(in the rows, 128 means zero)
The rows of M fall into several groups, and each row is roughly a mix of its group's hidden directions.
M, 99 rows:
[[ 96 130 138 162 107 106 107 165 148 136]
 [138 126 158 114 145 130 104  84 150  98]
 [147 157  71 131 126 132 109 127 105 134]
 [125  89 108 139 169 122 139 108 146 100]
 [135 116 157 107 147 138 126 136 169  86]
 [123 130 103 179 111  92 112 139 143 130]
 [116 165 176 112 132 109 116 118 147 148]
 [144 146 163 126 138 155 120 153 174 132]
 [140 145 162 138 121 102  85 109 104 144]
 [137 144 119 114 114 160 138 143 179 101]
 [128 126 169 135 112 145  81 109 106 118]
 [142 137 139 101 107 138 157 148  97 168]
 [113 125 112 128 162 130 173 147 162 145]
 [144 105 163 125 145 129 126 146 165  90]
 [158 124 130 139 133  90 107  87 107 146]
 [111 136  89 111 139 147 151 163 144 101]
 [159 132 102 122 146 138 117 110 176 104]
 [150 118 127 153 140  91 140 148 174 126]
 [120  99 181 102 103 138 136 135 116 129]
 [130 165  96 102 136 119 137 155 142  94]
 [137 152 150 149 121 115  90 138 169 107]
 [150 125 165 118 131 101  97 110 140  91]
 [140 120 102 154 135 151 114 114 171  95]
 [129 135  61 135 121 136 141 142 143 136]
 [133 106 128  90 157 158 152 104 105 120]
 [ 96 131  86 157 160 139 132 104 131 127]
 [137 112  82 112 115 109 166 123 144 105]
 [166 108 105 171 134 106 110 119 135 142]
 [109 149 107 141 103 137 139 143  94 171]
 [112 122 105 103 133 152 168 141 140  89]
 [102 137 149 145 108 123 143 170 105 159]
 [117 105 158 125 152 110 149 122 174 108]
 [108 134 158 138 110 144 100 110  85 150]
 [139  99 183 107 137 114 117 141 126 109]
 [152 117 167 123 158  98  96 135 124 111]
 [158 148 148 126 128 142 104 103 103  86]
 [142 118 104 146 113 131 163 154 125 174]
 [149 129 136 151 147 132  84 141 160  98]
 [117 126 174 149 122 122 106 126 169 105]
 [153 117 158 151  97 152 119  97 102 131]
 [ 93 123 176 116 138 156 122 154 119 122]
 [143 112 108 144 167 107 155 151 159 141]
 [109 123 180 108 131 144 105  99 119 110]
 [144 109 123 136 160 154 137 158 173 132]
 [100  97 121 144 151 125 154 147 170 133]
 [143 173 154 132 102 115 107 139 160 130]
 [128 120 176 123 143 124 125 163 152  97]
 [124  90 125 116 120  86 108  97 105 120]
 [164 142 160 111 123  91 141 100 136 113]
 [119 144 172 123 119 133  83 120 127  98]
 [135 119 194 134 142 132 122 148 142 118]
 [ 99 136 144 123 106 180 115 138 135 101]
 [142 121 130  86 150 113 176 141 128 143]
 [100 146  94 130 125 149 166 154 135 150]
 [179 153 143  93 132 124 121 112 109 116]
 [130 179 164 141 122 151 136 146 135 147]
 [100 108 140  97 142 151 170 105 125 120]
 [125  93 160 112 138 126 148 140 157  90]
 [132 124 124 164 134  85 112 132 166 107]
 [ 97 127  93 129 142 133 133 181 122 142]
 [124 129 163 133 109 141  84 101  97 126]
 [172 147 138 117 137  93 140 111 159 113]
 [143 140  89 110 150 132 116 115 173 109]
 [172 119 123 132 122 130 117  83 143  97]
 [116 133 184 125 136 134 113 122 106 163]
 [116 137 123 105 124 153 154 168 162 104]
 [142 117 135 107 102 104 149 176 106 140]
 [182 128 102 148 106 105 119 123 138 143]
 [128 112 116 154  94 107 149 123  90 157]
 [142 135 122 174  91  94 129 131 137 147]
 [101 149 139 110 135  98  87 144 123  98]
 [119 131 143 105 133 155 152 162 170 109]
 [118 123  89 118 134 149 165 150 161 116]
 [144 129 148 118 155 119 142 124 185 108]
 [133  88  95 143 134 161 162 130 140 138]
 [ 81 133 119 105 123  92 134 163 125 134]
 [126 117 158 116 139 161 171 121 159 115]
 [122 147 148 115 128 174 172 109 128 120]
 [112 145  83 129 134 115 111 177 125 129]
 [108 124 135 151 117 140 138 155  82 163]
 [120 104 158 136 151 110 138 130 177 107]
 [165 126 108 126 124 110 100 100 149  93]
 [138 130 156 101 108 117 138 182 114 137]
 [138 153 109 117 108  98 105 134  82 114]
 [129 131 105 178 103  91 115 138 132 137]
 [ 99 154 128 143 166 146 142 148 139 163]
 [133 147 167 128 129 106  92  98 112 153]
 [142 139 133 152 101 112 111  98 105 170]
 [105 128 117 160 107 113  91 161 105 134]
 [158 136 146 146 111 112  98  85 111 143]
 [118 154 132 136 133 108 115 112 182 101]
 [119 102 185 134 120  99 121 129 114 142]
 [171 132 137 137 112 114 121  82 103 114]
 [138 109  83 142 118 149 158 153 146 110]
 [157  97 147 158 105 137 143 141 107 158]
 [145 111 120 140 121 118 144 179 111 165]
 [115 136 144 135 152 161 149 154 158 163]
 [163 137 148 141 108 130  78 104 125 122]
 [105 132 120 108 154 132 167 170 150 121]]

One row of each group comes first, with its name. Which group is each row after those in?
[ 95 104  97 127 163 120 145 156 148 128] => <78>
[127 132  88 122 148 121 164 157 160 116] => <13>
[135 138  71 146 125 128 123 163 148 136] => <29>

[106 148 118 120 126 133 148 101 135 184] => <29>
[137 140 149 141  89 111 157 144 169 131] => <29>
[125 143  69 129 117 118 160 148 127 134] => <13>
[ 91 144 140 122 159 132 108 157  99 105] => <13>
[145 110 157 103 152 115 126 124 161  89] => <13>
[ 87 158 107 111 123 134 154 133 115 161] => <29>
[150 129 151 109 135 119 124  90 171 103] => <29>
[ 86 147  94 149 126 115 126 120 167 124] => <78>
[166 124 162 142 129 154 131 118 170 125] => <78>
[ 78 108 134 120 154 141 113 161 139 116] => <78>
[144 105  81 133 103 137 156 109 125 106] => <29>
